128 stands for zero in the data rows.
Here are some points:
139 88 75 114 90 148 103 118 85 118 92 123 125 131 108 112
117 84 195 119 141 109 116 133 77 125 114 146 119 119 120 85
145 190 166 184 139 118 164 175 183 113 158 115 132 123 141 140
168 172 133 130 146 154 190 146 186 124 117 129 126 149 115 95
96 90 133 175 109 97 119 105 123 109 201 119 117 132 118 115
116 104 161 190 139 134 153 122 115 113 219 143 135 130 117 108
125 93 113 112 132 134 126 135 119 115 117 108 119 113 130 122
107 103 134 178 144 145 131 134 121 125 164 124 111 134 138 119
126 92 120 86 105 103 113 101 97 122 114 151 140 106 139 82
126 64 131 101 153 161 142 116 110 153 117 121 111 130 143 135
119 125 96 192 159 114 99 121 115 127 195 129 121 137 122 141
108 115 185 132 177 107 120 130 121 117 101 123 120 153 118 100
131 129 161 130 150 131 130 109 120 137 125 122 107 128 136 119
92 69 99 107 108 87 106 117 140 147 88 112 73 132 122 99
143 183 115 117 131 142 212 166 194 149 141 130 117 156 88 143
160 93 68 121 153 130 106 102 117 89 119 99 153 136 102 140
117 110 120 138 104 105 108 143 166 115 97 123 91 112 130 99
139 73 127 148 128 149 105 144 133 119 164 135 139 117 127 136
115 123 86 134 109 99 127 130 136 135 104 110 131 100 143 95
122 106 133 145 167 140 103 110 151 136 130 136 147 142 112 140
109 106 113 111 112 102 128 113 99 127 124 137 119 111 131 121
149 110 130 99 121 117 104 104 104 135 60 116 65 223 130 149
136 121 125 90 88 94 172 108 140 112 144 126 109 95 127 156
104 97 95 110 92 102 95 127 119 144 94 126 108 97 120 86
147 166 160 156 209 115 137 122 112 121 141 153 152 133 122 150
96 102 182 115 178 117 118 134 120 119 139 136 131 124 101 95
Here are 12 more points, each followed by its number:
90 98 255 126 178 138 104 119 109 132 130 142 106 104 109 147 0
90 48 179 112 151 109 102 97 104 139 86 117 85 143 143 113 1
116 91 116 209 77 92 91 145 114 131 150 141 104 132 115 100 2
125 70 104 91 107 155 83 100 94 151 102 140 136 130 127 146 3
91 77 105 124 96 99 106 108 98 139 98 124 134 102 134 100 4
116 128 123 210 114 113 127 128 160 91 255 124 111 99 99 135 5
143 145 130 96 146 199 145 129 137 142 153 126 131 128 91 135 6
130 216 124 135 145 128 255 148 243 136 118 113 152 125 144 152 7
180 209 101 126 135 136 174 168 119 125 101 124 132 119 138 175 8
80 88 102 139 78 49 57 132 83 141 78 124 76 97 133 118 9
123 123 109 122 96 255 97 120 117 80 116 110 102 129 108 132 10
88 84 127 129 101 84 83 91 111 111 120 156 91 92 95 116 11
Which of these numbered points is nearest to each point below, ignoring the 2 directions in which the first points spread most? Its number follows each.
139 137 110 186 133 94 142 123 133 157 255 130 117 121 103 112 > 5
154 121 85 96 78 248 147 132 100 132 116 135 103 135 146 141 > 10
150 141 97 106 126 156 145 116 121 146 108 130 116 178 114 182 > 3
214 255 103 123 149 121 166 171 158 135 129 146 139 111 127 177 > 8
110 174 121 122 144 91 208 110 190 122 120 136 122 128 137 152 > 7
126 137 136 231 134 100 120 178 144 115 219 135 116 143 132 122 > 2
134 134 104 141 116 78 124 255 164 110 140 97 85 143 134 114 > 9
75 89 166 114 144 82 103 97 92 143 101 133 90 135 126 106 > 1
185 163 137 123 127 187 165 154 147 140 169 113 138 141 104 129 > 6
71 89 117 255 105 92 109 145 126 100 189 143 118 92 108 80 > 2
97 90 255 111 173 113 98 113 89 122 108 119 88 122 131 121 > 0
125 80 118 86 101 157 89 115 117 136 108 136 119 125 157 157 > 3
149 161 99 107 111 183 112 129 115 104 111 85 84 136 128 132 > 10
121 93 223 93 138 107 89 106 89 123 90 135 133 114 136 124 > 0
95 85 246 117 140 127 88 140 80 128 104 134 136 111 147 87 > 0
112 93 255 89 153 117 97 81 113 99 110 129 107 135 150 98 > 0
191 177 135 106 120 142 136 202 123 125 100 117 153 127 147 161 > 8
115 96 136 183 109 99 118 129 135 138 187 134 103 145 121 144 > 2
154 135 141 83 116 149 138 124 125 103 117 126 116 160 119 239 > 3
111 143 103 101 77 225 121 133 125 134 131 129 113 135 133 141 > 10
140 130 185 96 174 146 130 147 153 119 90 123 151 109 132 122 > 0
153 149 93 150 100 137 194 170 232 109 113 98 122 108 106 111 > 5
111 91 106 126 96 123 135 100 107 143 109 103 121 112 113 105 > 4
96 88 155 109 137 92 104 101 116 145 89 134 82 118 154 98 > 1
97 113 121 120 115 114 121 126 113 138 149 134 149 84 120 87 > 4
105 103 122 117 115 173 134 122 89 107 118 94 108 121 121 106 > 6
120 107 184 135 179 142 109 105 149 126 125 126 105 121 143 128 > 1
185 206 109 114 146 137 120 130 126 82 137 136 114 130 117 185 > 8
165 138 126 128 168 143 118 141 140 104 115 110 155 171 93 187 > 3
77 87 42 175 107 125 135 131 96 105 153 110 101 127 131 102 > 5
113 118 148 94 113 134 76 102 111 108 95 132 77 112 110 142 > 11
127 129 132 154 129 117 111 140 99 136 127 120 183 115 122 103 > 4
169 204 105 120 126 132 152 128 110 108 110 149 124 158 113 151 > 8
108 89 100 96 81 105 86 87 90 150 101 127 114 113 128 97 > 4
157 119 118 189 120 137 144 139 156 108 202 136 112 141 112 102 > 5
112 140 138 109 146 160 111 123 111 129 111 126 119 101 120 118 > 6
76 70 103 60 81 89 89 89 97 132 70 255 92 113 174 106 > 11
107 122 143 231 176 123 122 131 147 109 186 120 105 144 127 84 > 2
110 98 115 223 116 154 118 137 173 132 200 112 136 140 126 116 > 2
116 110 105 129 103 130 116 123 120 151 126 111 115 119 112 107 > 4
90 114 185 117 160 94 101 114 105 128 138 90 123 127 128 123 > 1
123 112 120 160 159 114 146 121 129 131 193 137 88 118 101 138 > 11
100 102 113 74 99 106 82 123 99 134 66 124 111 113 142 108 > 4
73 108 201 129 202 112 96 125 111 130 123 111 147 134 149 106 > 1
136 108 98 98 159 112 71 129 119 137 79 166 147 145 96 135 > 3
130 173 137 149 148 126 237 181 255 127 139 80 139 115 124 138 > 7
165 183 100 158 134 149 198 179 171 137 138 124 163 121 119 136 > 4
169 182 109 119 125 142 114 173 129 114 86 115 132 145 121 193 > 8
139 128 103 117 106 103 113 112 105 124 129 107 197 128 118 98 > 4
70 98 131 149 117 140 119 123 115 139 175 119 147 114 123 94 > 4
171 184 101 89 104 152 113 154 118 121 115 144 95 101 121 195 > 8
